Each row is where one point has got to under a steady rotation. How many steps took it there?
The counts run from 0 to 482.
[-1.25  2.11  0.64  2.85  1.80 -2.94  0.86 -2.55  1.61 -0.56 -1.08  1.37
 -3.10 -1.84 -0.14  2.22  1.08 -3.06  0.57 -2.44  2.65  3.09 -2.18 -0.34
 -2.88  0.16 -1.62 -0.68 -0.60  2.81 -0.77  2.15  0.67 -0.82  0.07  1.52
  0.50 -3.38 -0.24  0.55  3.45  1.97  4.92 -3.00  2.31 -2.87 -2.08  2.88
  3.77 -0.04  0.91  0.30  3.36  0.98 -2.16  3.58  1.82 -2.93 -3.50  2.89
 -0.38]
202
[-2.32  2.32  1.50  1.08  0.08 -3.93 -0.44 -2.46  2.79 -0.48 -1.31  0.41
 -0.87 -1.41  0.44  1.04  3.02 -1.69  1.94 -1.61  5.17  1.68 -1.85  0.62
 -1.35  0.41 -2.46 -0.71 -1.33  3.13 -2.63 -0.92 -0.91 -1.38  0.57  2.73
  1.23 -2.62  0.20  0.20  3.29  2.15  3.64  0.07  3.07 -1.50 -3.03  3.95
  4.31  0.89  0.48  1.37  2.46 -0.01 -2.75  1.71  0.84 -4.21 -4.15  3.13
 -0.53]
114
[-0.84  1.21  0.86  1.62  0.36 -5.06 -0.87 -1.95  2.38  0.60 -1.26  0.22
 -0.98 -0.56  0.00  1.16  1.87 -3.37  0.43 -2.73  2.37  2.51 -1.32  0.65
 -3.26 -0.46 -1.11 -0.59 -3.15  3.95 -0.93  0.28  1.33 -1.71  0.48  2.95
  2.13 -1.62  0.31  1.58  3.58  3.51  4.75 -2.38  3.59 -1.54 -0.30  2.66
  4.27  1.56  0.28  0.35  1.43  0.06 -2.84  2.67  1.85 -2.25 -3.83  2.91
  0.40]
177
[-4.44  1.56  0.44 -1.31  0.35 -3.23  1.94 -2.54  1.22 -0.06 -1.83  2.18
 -1.00 -2.64  0.07  0.67  0.12 -3.45  0.75  0.50  3.85  1.56 -0.58 -0.08
 -1.52  1.10 -1.85 -1.72 -0.33  3.03 -2.27 -0.74 -1.14  1.63  1.11  2.24
  1.31 -2.83  0.29  0.67  4.50  4.01  4.89 -2.10  2.32 -2.55 -0.34  4.25
  3.66  1.75  1.72  0.15  1.72  0.61 -1.38  3.88  0.74 -2.31 -3.04  2.75
 -0.24]
284
[-1.02  2.47  0.84  2.25  1.22 -4.81 -0.19 -2.57  0.13  0.98 -1.86  1.26
 -0.68 -0.59  0.36  1.11  1.21 -3.07  0.80 -2.01  2.69  4.17 -2.24  0.31
 -3.05 -0.15  0.03 -0.25 -1.97  3.41 -1.50  2.34  1.09 -1.44  1.09  1.79
  0.91 -3.43  1.29  1.14  3.47  2.40  4.29 -1.74  2.08 -2.52 -0.58  1.83
  4.22 -0.22 -0.14 -0.16  1.71  0.12 -2.08  3.98  1.66 -3.81 -3.94  2.40
  0.30]
465
[-2.30  2.71  0.63  2.33  2.03 -6.41  1.62 -2.88  1.61  0.00 -0.58  4.39
 -2.57 -1.58 -0.41  2.11  0.13 -3.01  0.72 -1.01  4.11  1.32 -1.63 -1.51
 -0.81  0.18 -2.44  0.61 -2.22  2.39 -2.03  0.38  0.49 -0.82 -0.22  2.74
  0.00 -3.02 -0.27 -0.87  2.37  1.55  2.57 -2.06  1.54 -2.89 -3.15  3.16
  2.96  2.29 -0.18 -0.47  2.64 -0.86 -1.97  2.31  0.80 -3.59 -3.56  0.93
 -1.33]
4
[-1.48  1.65  1.55  0.20 -0.85 -3.14 -0.34 -1.90  2.51  0.02 -2.08  1.02
 -0.25 -1.12  0.36  0.03  1.26 -3.67  0.62 -3.24  4.86  2.19 -1.09  1.24
 -1.59 -0.97 -1.09 -0.88 -0.78  3.36 -3.36  0.94 -0.62 -0.88  1.00  1.89
 -0.68 -3.44 -0.30  0.97  3.87  3.42  4.52 -1.52  1.49 -1.20 -2.04  3.54
  3.91  1.55  1.15  1.15  2.44  0.55 -2.70  2.31  1.22 -4.39 -3.65  1.57
  0.04]
402
[-1.58  1.04  0.88  0.83  0.83 -5.18  0.57 -3.56  0.02  1.80 -1.90  1.73
  0.87 -1.62 -0.13  0.39  1.65 -2.72  1.39 -1.25  4.05  2.11 -1.35  1.12
 -0.87  0.43 -1.17 -0.76 -0.86  3.12 -3.09 -0.30  0.67 -1.19  0.13  1.80
  0.58 -3.89 -0.26  1.28  3.85  3.13  3.86 -0.86  1.89 -2.82 -1.05  2.38
  4.01  0.39  0.38 -1.12  2.76 -0.73 -1.05  2.72  2.42 -5.52 -3.82  3.05
 -0.13]
322
[-2.36  2.65  1.13  0.03  0.29 -2.62  1.90 -3.64  0.16 -1.82 -1.86  2.77
 -0.79 -1.92  0.26  2.44  0.21 -3.31  0.99 -0.56  4.50  2.79 -1.60 -0.22
 -1.68 -0.46 -1.83 -0.81 -1.16  2.90 -1.63 -0.02 -1.60  0.71  0.00  1.78
  1.08 -4.67 -0.42  0.31  2.54  2.34  4.94 -2.24  2.24 -4.13 -0.04  2.83
  4.32  0.22  1.53 -0.82  1.63 -0.52 -1.04  3.38  1.74 -3.05 -2.92  2.50
  0.03]
263
[-2.38  1.53  0.29 -0.40  0.98 -2.89  1.81 -2.11  0.76  0.62 -1.93  0.10
 -0.86 -1.52 -0.88  0.45 -0.20 -4.48  0.99 -2.17  3.48  2.21 -0.84  1.13
 -0.83  0.56 -0.84 -1.70 -1.36  2.89 -3.22  0.68 -0.57 -0.42  1.30  0.91
  0.15 -3.80 -0.06 -0.16  5.24  3.71  3.45 -4.46  2.16 -0.22 -0.89  4.35
  3.21  1.72  2.18 -0.31  2.07  1.32 -1.68  3.25  2.15 -3.40 -3.79  1.22
 -0.86]
160
[-2.90  3.49  0.96 -0.33  0.21 -5.14  0.34 -1.93  2.03  0.99 -1.45  0.25
 -0.17 -1.46  0.06  2.70  1.00 -2.10  1.00 -1.69  5.03  2.69 -2.05  0.19
 -0.41  1.35 -2.11 -0.41 -1.63  3.46 -2.86  1.41  0.49 -0.32  1.45  2.90
  0.36 -2.96  2.34 -1.54  3.39  2.94  0.82 -1.83  1.76  1.03 -2.49  4.39
  3.44  1.39  0.67  0.79  1.76  0.87 -2.85  1.53  0.98 -4.83 -4.19  1.04
 -0.34]
313
[-3.14  1.51 -1.05  1.29  2.11 -4.25  2.26 -3.11  0.90  0.85 -1.09  3.61
 -2.28 -1.32  0.37  0.94  1.01 -3.37  0.10 -0.33  2.62  1.91 -1.57 -0.54
 -1.61  0.51 -2.34  0.30 -1.63  3.08 -1.41 -0.15  0.37  0.83  1.50  2.58
  2.05 -3.42  0.67  0.22  3.21  3.78  4.77 -3.14  3.69 -1.86  0.63  3.23
  3.40  0.86  0.79 -0.60  1.33  0.18  0.10  3.72  1.84 -1.66 -3.64  2.04
 -0.60]
265
[-3.43  2.08  0.74 -1.62  0.69 -4.88  1.78 -1.83  0.91  0.91 -1.83  1.41
 -0.88 -1.90  0.21  1.49 -0.58 -3.85  0.36 -0.67  3.92  1.87 -0.94  0.14
 -0.80  1.05 -1.08 -0.88 -1.29  2.34 -2.83  1.66  0.05  0.79  1.33  2.20
 -0.24 -2.87  1.07 -0.48  5.23  3.58  2.06 -3.43  0.82 -0.45 -2.11  4.53
  2.92  1.96  1.98 -0.33  1.93  1.09 -2.26  3.46  1.10 -3.74 -3.65  0.46
 -0.07]
348
[-3.47  3.16  1.27 -0.84 -0.14 -5.08  0.03 -2.47 -0.26  0.38 -2.09  2.64
  0.01 -1.52  0.36  2.42 -0.48 -3.37  0.60 -0.30  3.77  2.90 -0.80 -0.63
 -1.98  0.20 -0.92 -1.01 -1.63  2.76 -2.51  0.84 -1.17  0.27  0.32  2.40
  0.98 -4.03  0.37  1.16  4.01  2.30  3.75 -1.10  1.14 -3.96  0.46  2.69
  4.16  0.52  1.09 -0.56  0.65 -0.53 -1.70  2.78  1.24 -3.58 -2.92  2.67
  1.35]
20
[-2.30  1.53  0.33  0.86  0.63 -5.49  0.56 -1.99  3.74  0.98 -0.34  2.69
 -2.14 -1.87 -0.45  2.60  0.58 -2.72 -0.92 -0.35  2.58  2.20 -1.60 -0.78
 -2.26  1.36 -2.41  0.01 -1.70  4.05 -0.12  1.38  2.08  0.96  0.96  4.05
  1.49 -1.09  1.53 -0.26  2.66  4.26  2.68 -2.87  2.91 -0.61 -1.03  3.79
  3.07  2.29  1.19  1.28  2.24  0.87 -2.11  2.95  0.40 -1.72 -4.03  1.85
 -0.22]
310
[-3.18  2.51  0.45 -0.11 -0.41 -3.82  1.67 -2.04  3.45 -1.91 -0.82  3.31
 -2.34 -1.57  0.41  2.24  0.69 -3.39  0.33 -1.58  5.02  0.72 -0.88 -0.96
 -0.72  0.04 -2.73  0.32 -1.78  2.77 -2.12 -0.48 -1.27  0.79  1.01  2.25
  0.41 -3.14  0.08 -0.91  2.09  3.34  2.90 -2.97  2.93 -0.50 -1.74  4.90
  3.43  2.35  1.66  0.85  1.84 -0.69 -2.67  1.34  1.14 -2.32 -3.40  0.11
 -1.51]
6
[-1.96  1.09 -0.48  0.65  0.54 -3.59  0.98 -2.45  1.92  0.78 -1.13  2.41
 -1.23 -0.77 -0.38  0.64  0.71 -4.23 -0.11 -1.98  2.34  1.93 -0.59  0.58
 -2.36 -0.26 -1.53 -0.52 -2.16  3.70 -1.29  0.65  0.69  0.63  1.72  2.06
  1.36 -3.15  0.25  1.21  3.75  4.51  5.36 -3.93  3.61 -1.39  1.29  3.72
  3.84  1.26  1.88  0.21  1.22 -0.10 -1.12  3.52  2.11 -1.36 -3.46  1.90
  0.10]
364
[-3.16  2.22  0.57  2.12  0.94 -4.42  1.10 -2.79  2.37 -0.79  0.06  1.56
 -0.86 -1.23 -0.56  0.99  1.78 -2.54  0.76 -0.71  3.30  2.64 -2.00  0.04
 -1.63  1.50 -2.34 -0.32 -1.80  4.35 -0.29 -1.19  0.96 -0.21  0.27  3.03
  2.73 -1.44  1.06  0.28  0.40  3.41  3.47 -1.62  4.34 -1.81 -0.23  3.58
  4.59  1.21 -0.21  0.17  1.79 -0.20 -2.77  1.91  1.90 -1.86 -3.76  3.02
 -2.84]
132
[-4.82  3.24 -0.05 -0.15  2.05 -4.97  1.39 -1.93  0.36  0.58 -0.76  1.88
 -2.03 -1.71 -0.61  2.38 -0.42 -3.15  0.17  0.36  2.52  3.41 -1.06 -1.14
 -1.96  1.81 -1.31 -1.07 -2.11  3.11 -0.91  0.44  0.61  1.08  1.44  2.97
  2.49 -1.86  1.84 -0.11  3.29  3.24  2.68 -2.94  3.06 -2.07  0.21  4.05
  3.36  1.19  1.14 -0.19  0.50  0.59 -1.62  3.51  0.98 -1.22 -3.68  2.74
 -0.50]
186
[-1.73  1.32  0.47  2.82  1.69 -3.77  0.78 -2.72  1.13  0.39 -1.24  1.44
 -2.65 -1.26 -0.09 -0.03  2.57 -2.20  1.75 -1.83  3.12  2.49 -2.35  0.21
 -2.27  0.08 -1.42 -0.65 -0.84  3.04 -1.83 -0.12  0.65 -1.50  0.34  2.52
  1.16 -2.96 -0.01  1.19  3.20  2.31  5.54 -1.06  3.50 -2.81 -1.97  2.56
  4.03  0.58  0.41  0.48  3.10  0.43 -1.70  3.25  1.08 -2.71 -3.69  3.82
 -0.80]
301
[-2.20  3.87 -0.39  2.21  1.42 -4.14  1.16 -1.74  2.08 -0.03 -0.53  1.38
 -1.82 -0.48 -0.17  2.84  0.81 -1.78  0.75 -2.70  4.72  2.80 -2.41 -0.43
 -0.79  0.19 -2.76 -0.11 -1.81  3.56 -1.49  1.14  0.50 -0.63  2.33  2.74
  0.74 -3.09  2.51 -1.71  1.92  2.45  2.33 -2.21  4.21  1.39 -0.19  3.86
  4.41  1.09  0.64  1.21  1.10  0.79 -1.81  1.56  0.92 -2.89 -3.78  1.19
 -1.45]
334
[-0.72  1.48  0.83  2.61  1.74 -4.62  0.60 -2.39  1.67  0.39 -0.66 -0.51
 -1.23 -1.19 -1.06  1.75  1.61 -2.49  1.22 -2.97  3.03  2.78 -2.43  0.92
 -1.58  1.05 -2.49 -1.35 -2.77  4.43 -0.86 -0.18  2.31 -2.01  0.29  2.54
  1.75 -1.81  1.39 -0.77  2.85  3.06  2.64 -3.16  3.92 -0.57 -1.00  3.72
  3.55  1.72  0.13 -0.46  2.16  0.92 -2.20  2.46  1.63 -2.44 -4.21  2.84
 -1.58]
256
[-2.93  3.12  0.99  2.39  2.14 -5.33 -0.07 -2.39  1.23  0.13  0.05  0.33
 -0.62 -0.81 -0.56  1.39  2.09 -1.95  1.50 -1.82  4.12  2.78 -1.69  0.39
 -1.00  1.17 -1.92 -0.60 -1.94  3.35 -2.20 -0.98  1.37 -1.49  0.12  2.04
  2.07 -1.79  0.84 -0.26  1.62  2.49  2.19 -1.73  3.08 -1.46 -2.35  3.56
  4.14  0.45 -0.70 -0.56  2.02 -0.64 -2.56  1.10  2.86 -4.22 -4.42  3.24
 -2.43]
356
[-3.43  3.80  0.79  1.33  2.15 -4.96  1.22 -2.15  0.50 -0.84 -0.70  1.68
 -2.66 -1.06 -0.50  2.32  1.01 -2.51  1.22 -1.47  3.26  2.69 -2.18 -1.00
 -1.45  1.86 -1.22  0.46 -1.95  2.04 -1.64  1.15  0.62 -0.19  0.13  1.93
  0.88 -2.46  0.81 -1.13  2.90  2.00  1.68 -2.97  1.76 -2.40 -3.91  4.19
  2.90  0.25  0.17 -0.62  2.81 -0.45 -2.43  2.58  2.57 -4.26 -4.00  1.62
 -1.62]
391
[-1.79  1.62  1.25 -0.28 -0.23 -5.67  0.86 -3.99  1.57  0.71 -1.07  3.78
  0.48 -2.19 -0.04  2.95  0.37 -3.64  0.01  0.14  4.98  1.42 -1.01 -0.26
 -0.75  0.72 -2.58  0.10 -0.48  3.14 -2.22  0.90  0.91  0.98  0.12  2.96
 -0.36 -3.99  0.46 -0.67  2.95  4.15  1.86 -1.73  1.06 -1.58 -0.96  2.92
  3.18  1.87  1.18 -0.74  2.23 -0.59 -1.44  2.41  1.62 -4.31 -3.65  1.34
  0.49]
288
[-3.72  1.10  0.40 -0.97  0.94 -4.16  2.60 -2.59  1.23  0.82 -1.62  2.21
 -1.97 -2.15 -0.37 -0.03 -0.10 -4.10  1.40 -0.68  3.87  1.07 -0.75  0.16
 -0.82  0.90 -1.92 -1.39 -0.76  2.69 -2.99 -0.29 -0.76  0.78  0.94  2.07
  0.45 -3.46 -0.53 -0.07  5.04  4.19  3.51 -3.25  1.85 -1.66 -1.33  4.37
  3.02  2.32  2.13 -0.02  2.01  0.91 -1.11  3.06  1.10 -2.74 -2.98  1.60
 -1.01]
61
[-2.01  1.78  0.94  0.59  0.47 -4.87  0.22 -3.86  0.19  0.59 -2.00  2.46
  0.83 -0.59 -0.04  0.68  1.15 -3.87  1.05 -1.58  3.90  2.65 -0.71  0.35
 -1.78 -0.27 -0.50 -0.01 -1.73  3.23 -2.18 -0.26  0.17 -0.67  0.09  1.68
  0.94 -4.13 -0.52  1.34  3.78  3.91  4.05 -2.85  1.73 -2.80  0.10  2.44
  4.46  0.26  0.68 -1.38  1.68 -1.46 -1.30  3.33  3.03 -4.36 -3.59  2.10
  0.25]
99
[-1.29  1.06  0.82 -0.25 -1.29 -3.29  1.19 -2.39  3.71 -0.74 -2.14  1.10
 -0.37 -1.49  0.69  0.68  1.63 -2.67  1.02 -1.64  4.52  1.29 -1.66  0.53
 -1.54 -0.41 -2.48 -0.56 -2.00  4.56 -1.33 -1.14 -0.56  0.04  1.16  3.12
  1.65 -2.97  1.15  0.38  2.38  3.55  4.53 -1.67  4.77 -0.07  0.51  3.12
  4.65  2.62  1.23  0.95  0.92 -0.18 -2.31  2.42 -0.03 -2.01 -3.68  1.50
 -0.19]
175
[-3.65  1.92  0.51 -0.80  0.42 -5.46  1.30 -2.01  2.84  1.16 -0.55  1.73
 -1.01 -2.02 -0.22  1.19  0.75 -2.98  0.32 -0.84  4.56  0.77 -1.06  0.07
  0.13  1.51 -2.65 -0.38 -1.42  2.89 -2.91 -0.15  0.59  0.63  1.12  3.16
  0.67 -2.67  1.08 -1.16  4.22  4.12  1.69 -2.80  2.18  0.46 -2.66  4.85
  2.52  2.80  1.50  0.45  2.33  0.48 -2.20  1.78  1.60 -3.68 -3.98  0.73
 -1.08]
26
[-3.09  3.17  1.14 -0.01  0.47 -4.40  1.63 -1.80  2.21  0.58 -0.96  0.31
 -0.84 -2.02 -0.24  1.19 -0.28 -2.48  1.13 -1.43  5.40  3.00 -2.33  0.46
 -0.20  1.26 -2.17 -1.56 -0.81  4.30 -2.35  1.23  0.45 -0.16  1.89  2.99
  0.14 -2.30  2.54 -1.36  2.28  2.71  1.64 -1.49  2.74  0.77 -1.65  4.26
  3.73  2.22  0.87  1.34  1.51  2.20 -3.51  1.98 -0.39 -3.66 -3.79  1.03
 -2.07]
314
[-2.68  2.06  0.71  1.56  0.64 -3.29  2.15 -2.06  1.94  0.23 -0.35  1.60
 -1.12 -0.94 -1.08 -0.56  0.28 -3.66  1.71 -2.06  5.60  2.64 -1.38  1.03
 -0.37 -0.25 -1.98 -2.28 -1.34  3.54 -3.15 -0.60 -0.95 -1.13  1.22  1.75
  0.48 -3.19  0.25  0.55  1.35  2.56  4.35 -1.48  3.14 -0.89  0.38  3.45
  4.61  2.34  0.60  0.79  0.96  0.70 -2.85  1.64  0.75 -2.20 -3.14  2.21
 -2.80]
359
[-4.56  3.11  0.62 -1.17  0.70 -3.29  1.54 -2.02  1.26 -0.61 -1.66  1.72
 -1.94 -2.41  0.11  3.12 -0.96 -3.23 -0.16 -0.09  3.16  2.66 -1.04 -0.84
 -1.63  1.35 -2.26 -1.53 -0.90  2.93 -1.15  1.37 -0.51  1.87  1.53  2.50
  1.76 -2.80  1.53 -0.46  4.02  3.35  3.27 -2.95  2.57 -1.68 -0.08  5.02
  3.59  0.58  2.12  0.41  1.06  1.19 -1.95  3.30  1.01 -1.67 -2.62  2.27
 -0.17]
185
[-1.88  2.42  0.12  0.84  0.25 -2.56  1.24 -2.32  1.67 -0.85 -1.66  1.71
 -1.03 -1.48  0.61  1.39  1.29 -2.63  0.98 -1.38  4.61  2.49 -1.47  0.59
 -1.47 -0.89 -2.22 -1.23 -1.59  3.88 -1.78 -0.36 -1.27 -0.15  1.58  2.34
  2.12 -4.03  1.07  0.79  2.57  3.02  5.92 -1.30  4.43 -1.26  1.77  3.07
  5.12  0.94  1.33  0.79  0.30  0.34 -1.30  2.40  0.74 -1.64 -3.34  3.01
 -0.19]
76
[-3.37  3.10  1.49  1.27  1.93 -4.62  2.42 -2.12  1.09  0.14 -0.05  2.24
 -2.16 -2.36 -1.58  2.01 -1.22 -2.92  0.60 -0.54  3.67  3.77 -2.48 -0.64
 -0.91  1.69 -1.54 -1.03 -1.16  3.97 -1.50  1.90  1.13  0.23  0.13  2.72
 -0.19 -2.27  1.81 -0.90  1.40  2.72  1.64 -2.57  1.53 -1.57 -2.23  3.57
  3.22  2.22  0.18  0.16  1.89  1.61 -3.61  2.74  0.20 -2.86 -3.52  1.40
 -2.68]
127
[-2.25  2.58  0.86  2.38  1.79 -4.51  1.66 -2.32  1.45  1.20 -0.56  0.60
 -0.84 -1.66 -1.33  0.98  0.25 -2.05  1.79 -1.39  4.93  2.98 -2.71  0.49
 -0.46  1.24 -2.34 -2.38 -1.01  4.29 -2.02  0.27  1.04 -1.39  0.80  2.74
  1.01 -2.14  1.81 -0.72  0.96  2.30  2.11 -0.95  3.25 -0.97 -1.06  3.37
  4.09  2.39 -0.44  0.96  1.58  2.37 -2.96  2.08  0.04 -2.69 -3.43  2.87
 -2.58]
92
